The rows of Y fall into several groups, which share some directions, and each row is roughly a mix of its group's hidden directions.
Y:
1.526 2.675 -0.578 2.403 4.384 0.293 0.289 -3.198 2.714 -3.599 2.405
-0.814 2.516 3.134 -1.111 -2.366 -1.879 -4.247 -2.397 4.231 1.398 0.703
-1.311 0.411 4.341 -3.833 -1.179 -1.720 -0.185 1.540 -3.345 3.722 -2.024
3.288 -3.096 -3.404 3.322 -0.322 3.501 1.337 -3.603 -0.819 -0.206 0.670
-6.217 1.543 -0.236 -0.274 0.235 -2.995 -1.087 3.259 -0.687 -1.482 -2.579
1.731 -1.869 1.120 -1.377 -1.480 -5.307 -2.013 2.798 -2.779 2.013 -2.767
4.145 -0.362 0.872 -2.686 -2.884 -4.344 -1.269 3.436 1.838 -0.086 -1.426
0.150 4.797 -0.258 1.850 -3.926 2.778 -2.017 -1.936 3.160 -1.963 0.070
6.463 1.888 -0.568 1.701 -1.832 1.305 0.515 -2.506 -0.011 3.313 -0.432
-1.257 -0.233 3.086 0.637 3.341 -0.074 -2.308 2.397 -3.064 -5.157 -1.236
4.693 -0.515 2.018 -0.920 2.616 0.342 -3.088 -2.575 -2.681 -3.706 -0.216
5.595 2.988 1.404 -1.914 0.134 0.404 1.224 2.426 -1.926 -0.881 -3.660
-5.534 5.364 -1.754 2.021 -1.072 -0.853 -0.614 0.229 -1.468 0.121 0.526
1.045 -2.494 2.544 -0.921 3.360 2.903 -3.552 -2.192 -1.335 -4.097 0.988
0.082 -0.209 3.017 -1.078 2.048 -3.795 -2.212 -0.490 -3.370 -1.396 -4.896
2.418 -3.975 0.474 0.129 0.560 3.214 0.789 -1.346 1.623 2.146 5.395
-2.042 -0.277 0.164 1.896 1.103 6.382 -1.682 -0.677 -0.061 -1.134 -4.114
1.778 -1.761 3.904 2.162 -3.509 -0.020 -2.101 1.876 3.270 -3.317 -1.787
1.469 -2.577 1.749 1.071 1.974 -1.760 1.394 5.141 -4.175 -2.188 -0.848
5.273 3.340 -1.547 -0.881 -1.812 3.062 0.456 -1.207 -3.578 -0.318 -1.398
-2.237 2.913 0.059 -2.522 -0.458 4.330 1.002 -4.787 -1.315 -0.950 2.439
0.201 -5.173 -0.541 -2.222 -1.534 -2.836 -4.144 -0.686 -1.486 3.005 0.049
3.534 -0.708 -1.522 1.077 -6.227 0.238 0.075 -0.727 2.789 -0.130 2.773
0.309 2.772 0.226 0.281 -2.255 0.643 0.216 -1.905 6.553 -2.855 1.768
4.157 0.283 -4.508 1.551 -2.098 1.145 -0.053 -2.789 3.812 1.076 1.426
5.920 -0.512 2.429 0.409 2.483 1.845 3.165 -2.326 -0.263 -1.924 1.082
-2.386 -4.913 0.247 1.279 -2.370 -0.580 2.204 3.315 0.098 3.944 -1.554
0.058 -2.428 -1.223 4.105 -4.613 0.807 3.422 0.927 1.711 -0.265 3.093
-2.786 -0.824 1.009 1.346 -2.010 -0.974 4.590 3.114 0.671 4.026 -2.761
-2.127 -1.063 0.356 -2.152 4.847 2.007 -1.128 -4.365 -3.448 -0.670 -0.844
-1.148 3.690 -1.675 -0.762 -1.410 -2.059 2.955 -2.299 3.351 4.638 0.055
-2.143 -2.082 -0.576 -0.723 4.815 0.442 -4.534 -2.744 -2.673 1.159 -1.252
4.157 2.433 1.057 4.792 1.437 2.573 -2.407 -1.754 -0.465 -0.826 -2.362
4.965 -1.810 0.709 -4.446 -0.836 -0.750 -1.440 2.951 2.830 1.585 -0.741
-4.834 -0.199 1.317 -1.675 1.113 -3.859 -0.697 3.653 -2.431 -2.149 -1.696
-4.088 -3.696 2.651 1.041 -0.592 1.036 2.100 1.834 0.632 3.439 -3.377
1.802 -1.479 -2.691 -1.241 -2.116 -2.920 0.798 -5.003 2.585 -2.167 2.655
-1.369 -3.060 -2.137 1.743 3.603 3.843 2.558 0.108 -4.195 -0.126 -0.746
3.726 -0.936 3.348 2.900 1.988 1.831 -4.464 -1.433 -2.182 0.883 -1.451
-1.237 0.966 0.346 0.312 4.516 0.789 2.148 -1.064 -4.398 4.722 -0.472
-1.525 -4.823 1.190 3.166 -2.318 -0.828 3.447 1.100 -2.689 -2.363 1.523
-0.388 -0.261 -0.076 0.960 0.558 -4.616 1.278 2.532 -6.322 0.675 -0.277
-0.286 -1.692 0.310 3.054 4.705 -0.384 2.816 3.712 -1.933 0.290 -3.336
0.312 4.690 -1.885 3.372 -2.577 0.928 -3.082 3.075 -0.730 2.226 -1.533
-3.788 1.339 -2.598 3.040 -1.963 2.287 -1.285 -2.301 -4.335 0.544 2.016
1.205 -1.706 -1.397 -4.015 0.352 4.791 -3.817 1.523 -1.985 0.748 2.100
-0.020 -3.068 5.019 -0.933 -0.439 0.478 2.912 1.894 -1.933 4.188 -1.440
-0.874 0.573 -2.000 -0.314 2.873 3.877 1.462 1.508 -5.920 -0.088 1.836
-3.466 0.185 -0.444 3.013 -0.985 -2.349 -0.126 0.771 -4.605 -3.951 2.464
3.606 -1.446 3.930 -2.298 2.880 -1.671 -2.280 -3.726 -2.130 0.881 -0.081
1.886 0.476 -1.974 4.715 -4.408 3.536 -0.924 -2.067 1.424 -1.405 0.590
-2.369 4.591 1.078 1.427 -1.962 -4.021 -1.119 0.901 -4.185 -0.027 -1.352
-1.204 -2.489 1.179 0.755 1.549 3.338 -5.434 -4.076 0.310 -1.185 -0.724
-3.082 -4.677 -1.398 -4.425 -1.137 -0.996 0.266 0.618 0.824 0.663 3.814
1.862 -3.837 -5.750 1.374 -0.844 -1.766 -0.508 -1.687 2.320 -1.570 1.840
-1.905 1.348 -1.961 1.180 2.015 4.677 1.934 -4.909 2.126 -0.443 1.459
-0.597 0.400 3.487 -2.661 -1.585 1.023 -5.649 -2.494 -1.956 -2.365 -0.674
-4.452 3.763 -2.906 -1.758 0.000 -3.767 -1.884 0.454 1.511 -0.034 2.358
1.334 -1.495 -0.504 0.008 -1.690 -4.983 1.297 3.586 -2.406 -3.395 2.740
4.525 -1.652 0.276 2.784 -1.893 -2.130 -2.649 1.857 -1.434 -2.306 -3.785
2.759 -0.884 -1.872 -0.229 -3.959 -5.152 1.613 1.902 2.033 -2.247 -1.320
4.547 -0.101 1.012 0.388 -5.034 -2.361 -1.947 2.354 2.754 -1.122 -0.598
-5.478 0.766 -0.340 -2.204 -1.515 1.382 4.610 2.270 2.070 -0.143 0.910
2.542 -0.527 -1.184 4.180 -4.104 -0.586 4.482 1.595 -0.436 -2.379 0.165
1.473 0.209 0.704 2.296 4.514 0.704 1.633 3.975 -1.556 0.619 -4.603
2.729 -3.126 2.788 -1.398 1.794 -0.592 -3.046 -0.818 -3.919 -2.957 -2.598
-3.064 -1.280 1.347 -4.579 3.569 0.419 -0.463 -4.585 -0.830 -0.601 1.519
-2.847 -1.657 2.815 1.252 0.045 -2.411 2.453 1.711 0.530 5.722 -1.785
-1.299 2.248 -2.012 4.260 -2.550 3.178 -2.771 3.774 -0.673 -0.693 -1.708
-2.246 1.433 5.184 1.754 3.432 -0.702 -0.458 -2.956 1.722 3.170 0.174
-1.507 -0.574 -1.690 0.834 0.123 1.196 1.867 -3.013 2.705 -2.636 6.073
1.829 -4.153 3.587 1.016 3.339 -2.204 1.727 -0.020 3.178 1.954 -1.980
0.990 -2.347 -2.369 0.854 1.241 4.156 0.250 -1.340 2.123 -5.110 2.682
0.611 5.233 -0.434 0.815 -0.951 1.255 1.820 4.019 -2.348 -3.773 -1.004
-1.718 1.221 3.104 -0.621 -2.165 0.832 3.347 2.920 -0.620 5.563 -0.641
-1.191 -7.335 -0.424 2.074 0.820 -2.556 0.513 -1.258 -0.149 -1.151 1.098
3.671 -0.816 -1.295 -1.331 -2.588 -1.870 0.558 5.401 -1.195 -3.219 -1.500
-3.142 3.895 -0.123 0.097 0.646 -0.283 2.555 -1.210 3.840 3.916 2.771
6.566 1.408 -2.624 -0.425 -1.963 -0.282 -1.483 -1.491 3.132 -0.066 -0.991
1.307 2.048 1.460 3.404 -5.600 1.723 0.078 3.812 -1.106 -0.980 -0.798
2.101 -1.301 -1.480 -1.010 3.315 0.322 4.664 -2.168 1.966 4.536 0.042
-0.302 -5.746 -0.709 -1.620 4.876 -0.190 0.960 -2.808 0.078 1.118 1.100
-2.853 2.754 -1.121 0.818 5.081 -1.528 1.915 3.116 -1.481 1.996 -2.442
-4.525 3.384 -0.691 3.201 0.925 2.950 0.861 -4.263 0.003 0.036 -0.435
2.538 -6.256 -0.041 -0.605 0.863 -2.561 0.152 2.257 -1.631 1.391 -2.889
0.822 3.134 0.346 -0.994 -2.925 2.947 -2.232 0.884 4.308 -4.029 1.383
1.344 -0.938 1.681 0.104 0.806 -0.736 -1.112 4.180 -3.971 0.883 -5.417
3.607 4.609 -2.406 4.801 0.882 -1.292 -0.271 -0.490 1.503 0.572 1.693
1.316 -1.095 -2.746 -1.867 -3.158 -0.261 3.419 -2.549 2.852 4.482 0.954
5.366 -1.865 -0.655 0.622 -1.551 3.107 2.981 -0.061 0.418 1.319 3.920
3.219 3.716 0.138 -0.344 -0.947 -2.212 0.175 -3.715 0.588 4.645 -2.336
-0.932 -3.212 2.174 0.525 4.556 -0.541 0.407 -1.755 -2.153 5.020 -0.995
2.674 -1.101 -1.328 2.745 -3.168 -0.185 4.068 4.409 1.122 2.148 1.310
-1.373 -2.473 3.139 2.075 3.022 -3.147 0.034 0.050 -3.455 3.160 -2.863
-1.464 0.737 4.159 1.773 0.635 -0.914 -2.845 3.236 -4.294 -1.062 -2.970
-0.774 -0.405 -0.509 4.257 -0.715 -0.762 -1.685 5.806 -2.753 -2.131 -1.549
2.979 -0.932 -1.174 2.299 -2.690 -1.325 6.127 1.602 1.221 -1.958 0.695
-4.232 -1.995 2.594 3.939 1.568 0.039 0.362 4.741 -0.224 1.265 -0.680
5.065 -1.204 3.199 -1.198 1.360 3.800 1.588 -3.655 -0.385 -0.301 0.356
0.961 0.311 3.798 1.344 -1.710 -2.374 -2.544 4.702 1.229 -1.963 -3.400
0.836 -1.946 -0.299 0.896 0.895 1.575 7.594 -0.039 -1.566 -1.193 1.052
-0.325 1.392 -2.561 0.419 2.834 0.307 4.357 -1.488 -3.383 4.379 -1.609
5.379 -0.025 -1.994 2.209 -1.283 1.043 4.160 -0.616 3.170 -1.584 -0.737
-2.448 6.282 2.927 1.067 0.970 1.783 -0.640 -1.508 0.864 -0.747 2.834
0.358 2.756 0.949 -1.723 1.921 -1.667 0.511 6.024 0.259 3.603 -1.910
0.076 2.271 -2.623 2.622 -5.736 -0.641 -3.145 -1.242 2.066 -0.078 1.836
2.151 0.405 1.816 -2.687 0.317 -3.466 -2.199 -3.854 -0.987 4.657 -1.240
Here is one row of each group, with its name. Which group are the others in?
-3.404 -0.562 -2.480 0.004 0.747 -1.009 4.775 0.234 4.298 -0.350 3.199 => T
0.615 2.073 0.597 1.856 3.777 5.024 4.069 1.389 -0.133 -1.304 -1.769 => M
-0.596 -3.473 2.544 1.570 4.834 -1.183 1.335 2.520 2.655 -0.989 -3.005 => G

1.697 -2.467 3.430 -0.585 1.505 1.930 -3.017 3.086 -0.784 1.017 -4.896 => M
2.461 -3.544 1.323 2.017 -5.956 0.596 -0.196 2.073 -1.878 -0.409 1.739 => G
-1.432 -3.775 -2.488 2.549 2.419 1.825 3.855 -3.841 1.742 0.564 -0.410 => M
2.532 -2.094 4.338 0.338 2.146 1.276 -1.343 1.920 -4.409 -3.011 -1.163 => T
2.147 -4.870 2.428 1.073 1.049 -0.421 4.149 -0.559 1.101 3.910 0.796 => T
6.250 2.324 -2.388 2.902 -0.385 -0.718 -0.058 -1.181 0.509 1.447 2.882 => T
-3.341 -5.236 1.820 1.449 1.555 -1.938 1.171 1.532 -0.308 -0.695 -4.105 => T
-3.131 -3.651 -2.485 2.862 -1.661 -3.376 -0.106 -0.935 -4.025 -1.559 -0.382 => M
1.685 -6.125 -0.081 -0.857 0.754 2.834 1.766 -0.388 -0.006 -4.155 1.038 => T
-2.985 -1.677 0.208 -0.096 1.667 -5.481 -1.276 3.751 -2.281 -2.331 -0.617 => T
0.393 0.399 -1.449 4.626 -0.607 5.536 2.065 0.282 2.342 -2.075 -1.533 => T
